In the data rows, 128 means zero.
Some points:
135:126:093:142:093:120:124:028:096:191:151:168:074:171:134:176:125:108:100:133:131:125:105:125:168:086:141:052:123:084:156:173:057:088:119:125:158:203:184:051:101:120:184:132:120:113:129:150:120:099:181:141:124:152:127
151:129:172:150:133:132:082:102:165:170:151:116:124:137:114:166:183:147:112:179:060:137:135:102:086:085:115:172:132:166:160:118:168:113:108:171:123:139:091:159:066:127:082:104:195:129:101:126:141:131:096:075:101:117:102
156:174:125:150:136:120:154:063:036:129:048:136:190:032:129:112:129:124:106:088:089:121:147:135:172:129:117:054:163:223:138:177:045:048:141:051:074:159:173:097:172:146:084:161:103:157:137:060:195:158:137:174:095:153:187
103:097:121:120:158:166:183:207:159:192:159:115:141:157:126:090:157:130:160:170:143:163:150:172:138:142:184:091:166:133:118:127:086:097:166:065:101:108:109:118:079:181:044:167:127:128:180:116:097:152:134:143:192:123:150
111:125:091:176:118:097:140:126:208:073:122:116:196:100:119:086:119:129:076:156:135:166:126:120:144:109:094:116:179:122:109:072:195:155:121:177:112:103:131:152:162:104:142:084:060:123:088:060:084:103:084:102:097:096:164
109:099:094:127:101:137:126:207:142:129:158:110:133:098:194:131:134:091:131:146:247:140:147:158:178:153:145:175:142:108:139:132:173:179:086:110:176:152:049:164:201:107:155:137:105:041:172:125:101:098:145:139:109:115:140
068:063:072:135:136:146:127:127:129:127:086:179:084:215:174:220:096:094:075:168:174:134:156:109:115:169:098:121:116:105:107:133:110:141:119:092:158:152:156:026:071:092:158:138:154:106:137:227:120:123:156:170:161:092:105
109:104:113:145:114:127:115:085:150:059:102:137:171:129:140:152:078:133:148:076:129:108:114:168:157:176:089:090:174:154:138:140:117:172:117:117:216:185:192:094:198:055:167:110:054:061:155:148:060:149:108:144:118:118:158
080:177:123:126:034:156:150:058:106:094:175:130:135:142:095:138:120:120:100:144:057:076:090:049:158:126:056:019:178:061:095:187:053:179:083:131:235:155:191:141:057:105:154:120:057:162:107:174:118:097:153:126:075:139:209
087:160:210:042:191:094:155:047:134:154:156:104:082:144:026:111:226:138:095:131:070:049:097:059:096:132:091:171:095:099:192:151:130:136:092:185:117:191:143:223:105:091:138:146:084:143:085:125:159:147:111:073:080:166:121
103:117:094:122:102:140:151:113:097:153:132:123:114:196:122:167:132:131:109:158:128:162:121:123:106:151:133:104:150:098:107:136:152:158:091:092:154:144:118:175:115:096:124:127:164:114:141:183:085:158:132:125:167:135:114
109:111:093:115:172:178:179:169:110:072:139:073:129:162:157:116:166:111:147:118:138:098:123:222:150:131:131:158:065:060:140:143:203:153:123:164:155:131:106:084:165:142:143:087:159:078:153:175:086:116:110:105:104:161:098
087:100:135:136:148:134:111:142:070:179:183:154:060:162:125:165:120:098:109:161:143:046:163:118:124:084:084:144:121:074:112:123:191:158:105:138:132:099:139:126:126:124:138:079:126:120:110:127:150:053:131:128:153:113:120
129:067:096:142:097:227:145:120:142:105:140:139:096:233:064:243:167:112:130:151:153:120:128:087:143:110:093:186:124:070:134:182:167:169:040:187:208:154:134:107:032:136:210:099:145:073:109:204:090:141:131:158:159:158:033
173:159:111:160:109:111:169:170:157:060:171:164:127:078:142:077:124:136:174:102:179:155:112:122:183:140:161:097:127:125:153:119:190:170:112:108:093:109:129:110:221:150:147:150:150:109:175:111:086:115:180:126:162:069:144
154:184:122:134:092:121:135:049:091:154:062:140:133:035:114:107:062:089:176:119:124:118:113:115:094:112:106:000:108:166:126:111:000:075:143:138:052:129:146:125:138:153:105:124:055:140:196:074:198:135:172:166:152:164:174
138:096:121:119:188:144:068:155:154:126:162:069:168:177:088:153:127:087:134:115:172:157:141:171:152:150:131:182:121:098:181:136:198:151:081:185:184:114:110:157:116:123:131:079:174:123:140:212:104:137:101:153:152:122:154
107:171:255:129:208:037:089:080:094:141:083:098:152:012:100:103:150:182:148:099:019:074:118:043:096:046:116:189:115:159:131:189:140:088:112:204:085:100:112:222:060:118:107:098:141:230:048:057:172:129:046:070:083:185:127
069:170:113:105:127:127:098:045:102:113:139:143:111:237:166:212:069:096:086:094:138:090:059:150:170:194:065:142:185:132:121:178:076:161:117:091:166:145:197:033:131:118:194:075:044:078:100:189:080:107:172:185:127:132:065
166:131:080:170:128:102:206:184:133:031:111:134:126:123:148:071:050:176:144:160:124:164:137:154:166:163:100:095:191:108:089:093:138:137:127:095:170:095:097:087:254:072:170:133:093:086:135:046:084:065:208:179:123:137:154
160:102:096:085:114:166:104:163:124:164:167:106:080:158:169:191:161:149:138:153:124:162:126:104:050:164:141:152:115:170:104:135:126:136:152:108:145:117:122:147:070:163:117:090:145:143:083:191:094:152:101:147:136:222:126
168:092:071:171:107:180:129:192:102:057:139:128:171:169:154:079:086:162:173:124:127:168:093:186:130:206:160:074:112:118:142:062:160:107:174:125:099:098:113:090:181:135:074:142:110:107:217:089:103:186:168:153:194:104:147
117:149:115:168:152:175:165:046:123:177:103:141:101:187:112:127:132:117:112:136:092:048:135:145:130:082:094:064:139:099:124:188:110:123:092:168:145:192:179:100:130:136:154:089:133:161:109:166:104:119:136:168:161:100:074
147:176:124:120:142:165:088:126:129:135:154:143:158:141:098:181:116:119:122:115:120:143:184:171:126:115:147:086:133:097:128:116:151:126:173:116:100:150:170:095:152:164:136:131:094:107:165:135:107:126:135:062:116:137:054
112:100:181:117:204:091:139:117:222:227:210:120:090:156:051:197:206:155:053:142:085:080:107:090:094:087:123:213:104:086:162:155:238:214:120:151:134:117:162:255:002:088:210:129:172:170:055:186:126:184:042:087:056:161:097
139:217:190:137:190:019:163:177:212:094:160:049:183:000:148:027:165:143:228:149:085:115:098:162:141:077:157:207:114:208:125:164:134:114:150:157:115:092:082:239:168:108:083:161:117:157:057:000:154:145:077:070:116:107:179
158:102:108:071:165:081:062:219:162:121:156:073:139:135:108:123:200:139:149:103:113:102:088:105:212:055:138:230:158:122:089:137:217:145:149:191:147:114:113:216:174:110:144:077:149:085:075:094:122:109:125:057:129:119:111
151:052:125:111:114:181:122:200:082:187:122:129:122:115:133:076:144:141:141:109:159:156:232:122:044:112:255:086:092:195:144:093:012:034:154:049:058:083:128:083:026:187:008:154:255:137:185:146:205:143:138:141:192:158:111
157:047:078:111:084:104:081:207:103:119:129:231:145:099:127:051:071:118:073:122:141:206:132:158:115:154:193:153:130:187:096:034:151:088:153:102:078:066:036:080:181:123:090:187:219:117:186:098:142:092:140:143:153:115:131
158:211:173:137:169:088:171:075:101:160:146:097:123:074:167:184:203:154:162:198:089:110:138:082:129:140:153:127:108:154:154:133:103:110:085:139:147:169:127:193:103:084:127:119:130:201:086:077:162:126:098:066:057:139:134
189:110:069:169:086:123:130:187:100:050:050:128:135:103:157:064:094:132:183:085:219:219:119:190:185:161:192:117:141:183:096:105:109:103:165:129:096:079:023:026:243:139:074:150:153:113:161:077:132:117:172:194:179:093:140
106:158:198:121:154:089:148:108:073:145:119:197:180:078:063:087:129:128:106:119:082:138:097:023:107:089:131:111:123:127:117:079:094:140:079:142:048:130:195:153:032:129:112:129:089:169:066:135:183:122:100:146:067:108:134
155:123:132:103:202:083:077:133:126:116:176:086:104:064:117:088:173:154:167:146:162:133:127:159:171:093:183:219:153:114:116:136:201:125:130:147:126:121:113:190:158:169:181:125:114:132:124:134:092:115:090:018:094:074:137
104:226:233:083:135:085:131:076:067:110:082:161:135:050:113:065:113:133:125:107:051:119:139:146:076:120:139:092:119:162:129:140:000:027:180:110:090:097:147:180:128:176:034:156:115:206:055:063:211:117:118:102:081:110:110
131:089:129:087:130:120:109:176:102:129:151:077:089:111:126:108:132:157:170:131:132:141:082:159:078:101:128:154:103:092:115:097:165:107:162:084:117:103:120:122:057:182:161:181:132:128:119:169:155:163:154:140:140:108:117
132:128:054:175:098:200:147:128:118:090:137:197:166:176:156:135:034:149:128:110:133:128:153:127:149:184:036:075:150:175:104:125:084:150:126:125:085:169:140:023:234:148:166:101:074:088:157:126:087:102:211:247:113:147:150
122:111:174:162:109:118:157:127:170:093:157:123:167:161:131:141:087:138:100:127:154:105:086:180:167:127:089:174:142:085:118:131:197:199:131:165:152:138:122:094:233:154:216:091:098:096:140:143:005:138:052:137:099:068:119
125:161:092:152:077:095:138:170:098:108:103:124:100:112:137:065:127:113:102:111:189:131:163:166:127:183:174:096:145:241:132:074:081:077:213:094:128:107:070:108:162:161:061:157:141:103:176:173:209:129:082:109:178:080:167
134:156:129:134:137:117:143:090:126:180:062:148:122:078:125:166:137:132:125:121:078:054:149:112:132:120:074:147:146:098:102:191:064:150:084:134:152:174:213:138:094:144:146:116:098:184:120:092:126:131:080:146:131:133:125
157:201:054:122:107:101:062:083:187:162:087:174:114:090:150:096:106:077:147:086:087:102:077:127:134:152:064:091:128:100:114:119:064:103:142:147:133:142:199:093:161:065:116:182:079:145:102:069:139:160:154:171:133:122:163
149:086:127:106:116:105:129:142:179:095:126:133:137:101:144:121:186:121:100:146:160:126:136:095:081:127:121:148:050:106:113:132:145:167:127:140:160:152:080:226:120:057:162:079:102:177:117:147:128:116:090:082:056:130:070
089:070:091:155:118:184:092:111:134:141:069:109:077:244:125:176:079:146:072:124:162:164:160:090:095:165:117:161:097:009:064:162:143:115:128:100:180:117:140:098:077:091:128:151:127:091:165:182:114:147:145:102:146:194:076
104:148:251:082:132:082:175:145:176:085:125:092:152:070:146:093:176:139:170:139:036:118:134:073:104:085:126:184:083:161:179:149:160:105:109:165:135:093:108:183:081:159:129:192:127:196:126:072:168:103:129:053:156:100:127
081:057:178:126:106:168:120:166:156:170:133:088:101:216:104:141:096:124:121:144:165:165:083:097:071:123:160:147:143:105:112:121:140:165:138:108:093:147:142:100:054:133:093:179:192:127:184:133:142:143:133:067:124:119:108
156:146:133:128:130:136:137:084:086:137:133:141:152:150:158:146:066:110:156:100:145:134:138:125:129:139:146:081:131:100:147:141:136:069:138:065:117:150:125:080:070:095:146:133:157:081:152:158:164:132:170:195:158:114:126
152:074:097:141:127:168:164:182:116:145:089:122:130:145:142:175:121:083:145:164:194:205:173:131:079:171:161:165:080:143:110:072:127:124:193:121:087:113:061:115:188:176:068:166:175:107:129:150:120:143:103:114:151:126:150
124:128:096:162:119:157:095:222:240:073:125:117:132:142:172:156:124:085:116:136:199:120:126:162:238:176:063:169:148:121:148:123:255:198:085:126:197:123:119:094:234:063:233:070:145:082:149:135:021:168:153:105:099:133:124
135:152:155:079:156:097:107:104:144:191:103:133:102:099:120:070:168:173:128:069:136:118:149:136:082:031:176:157:084:146:196:085:143:109:162:111:085:079:084:129:077:191:057:168:212:197:064:080:182:102:060:110:142:118:183
140:101:126:147:075:162:148:111:116:138:124:132:131:107:107:124:124:149:114:132:090:110:121:124:088:135:161:074:129:157:166:105:034:115:176:136:107:102:108:128:148:123:101:097:091:124:113:120:190:133:195:200:157:161:153
104:167:170:089:058:146:061:056:053:147:137:150:117:167:160:150:109:126:112:082:136:179:170:151:142:137:145:104:127:196:107:075:093:125:128:121:075:099:157:147:089:188:095:148:139:155:166:184:181:125:163:188:152:154:112
There is one direction along which these points spread out most. Take the direction at right angles to it along which they spread out most. Go by this last direction. Where along it does each point below lie, from 0 to 99? The average is 50, and the first point in the table lies past the average. One standard deviation of the points above along it is 16.
173:159:111:160:109:111:169:170:157:060:171:164:127:078:142:077:124:136:174:102:179:155:112:122:183:140:161:097:127:125:153:119:190:170:112:108:093:109:129:110:221:150:147:150:150:109:175:111:086:115:180:126:162:069:144 43
089:070:091:155:118:184:092:111:134:141:069:109:077:244:125:176:079:146:072:124:162:164:160:090:095:165:117:161:097:009:064:162:143:115:128:100:180:117:140:098:077:091:128:151:127:091:165:182:114:147:145:102:146:194:076 65
189:110:069:169:086:123:130:187:100:050:050:128:135:103:157:064:094:132:183:085:219:219:119:190:185:161:192:117:141:183:096:105:109:103:165:129:096:079:023:026:243:139:074:150:153:113:161:077:132:117:172:194:179:093:140 21
134:156:129:134:137:117:143:090:126:180:062:148:122:078:125:166:137:132:125:121:078:054:149:112:132:120:074:147:146:098:102:191:064:150:084:134:152:174:213:138:094:144:146:116:098:184:120:092:126:131:080:146:131:133:125 56
087:160:210:042:191:094:155:047:134:154:156:104:082:144:026:111:226:138:095:131:070:049:097:059:096:132:091:171:095:099:192:151:130:136:092:185:117:191:143:223:105:091:138:146:084:143:085:125:159:147:111:073:080:166:121 67
157:201:054:122:107:101:062:083:187:162:087:174:114:090:150:096:106:077:147:086:087:102:077:127:134:152:064:091:128:100:114:119:064:103:142:147:133:142:199:093:161:065:116:182:079:145:102:069:139:160:154:171:133:122:163 42
122:111:174:162:109:118:157:127:170:093:157:123:167:161:131:141:087:138:100:127:154:105:086:180:167:127:089:174:142:085:118:131:197:199:131:165:152:138:122:094:233:154:216:091:098:096:140:143:005:138:052:137:099:068:119 69
112:100:181:117:204:091:139:117:222:227:210:120:090:156:051:197:206:155:053:142:085:080:107:090:094:087:123:213:104:086:162:155:238:214:120:151:134:117:162:255:002:088:210:129:172:170:055:186:126:184:042:087:056:161:097 86
151:129:172:150:133:132:082:102:165:170:151:116:124:137:114:166:183:147:112:179:060:137:135:102:086:085:115:172:132:166:160:118:168:113:108:171:123:139:091:159:066:127:082:104:195:129:101:126:141:131:096:075:101:117:102 57
158:102:108:071:165:081:062:219:162:121:156:073:139:135:108:123:200:139:149:103:113:102:088:105:212:055:138:230:158:122:089:137:217:145:149:191:147:114:113:216:174:110:144:077:149:085:075:094:122:109:125:057:129:119:111 65
117:149:115:168:152:175:165:046:123:177:103:141:101:187:112:127:132:117:112:136:092:048:135:145:130:082:094:064:139:099:124:188:110:123:092:168:145:192:179:100:130:136:154:089:133:161:109:166:104:119:136:168:161:100:074 60
103:097:121:120:158:166:183:207:159:192:159:115:141:157:126:090:157:130:160:170:143:163:150:172:138:142:184:091:166:133:118:127:086:097:166:065:101:108:109:118:079:181:044:167:127:128:180:116:097:152:134:143:192:123:150 37
068:063:072:135:136:146:127:127:129:127:086:179:084:215:174:220:096:094:075:168:174:134:156:109:115:169:098:121:116:105:107:133:110:141:119:092:158:152:156:026:071:092:158:138:154:106:137:227:120:123:156:170:161:092:105 61
135:126:093:142:093:120:124:028:096:191:151:168:074:171:134:176:125:108:100:133:131:125:105:125:168:086:141:052:123:084:156:173:057:088:119:125:158:203:184:051:101:120:184:132:120:113:129:150:120:099:181:141:124:152:127 55
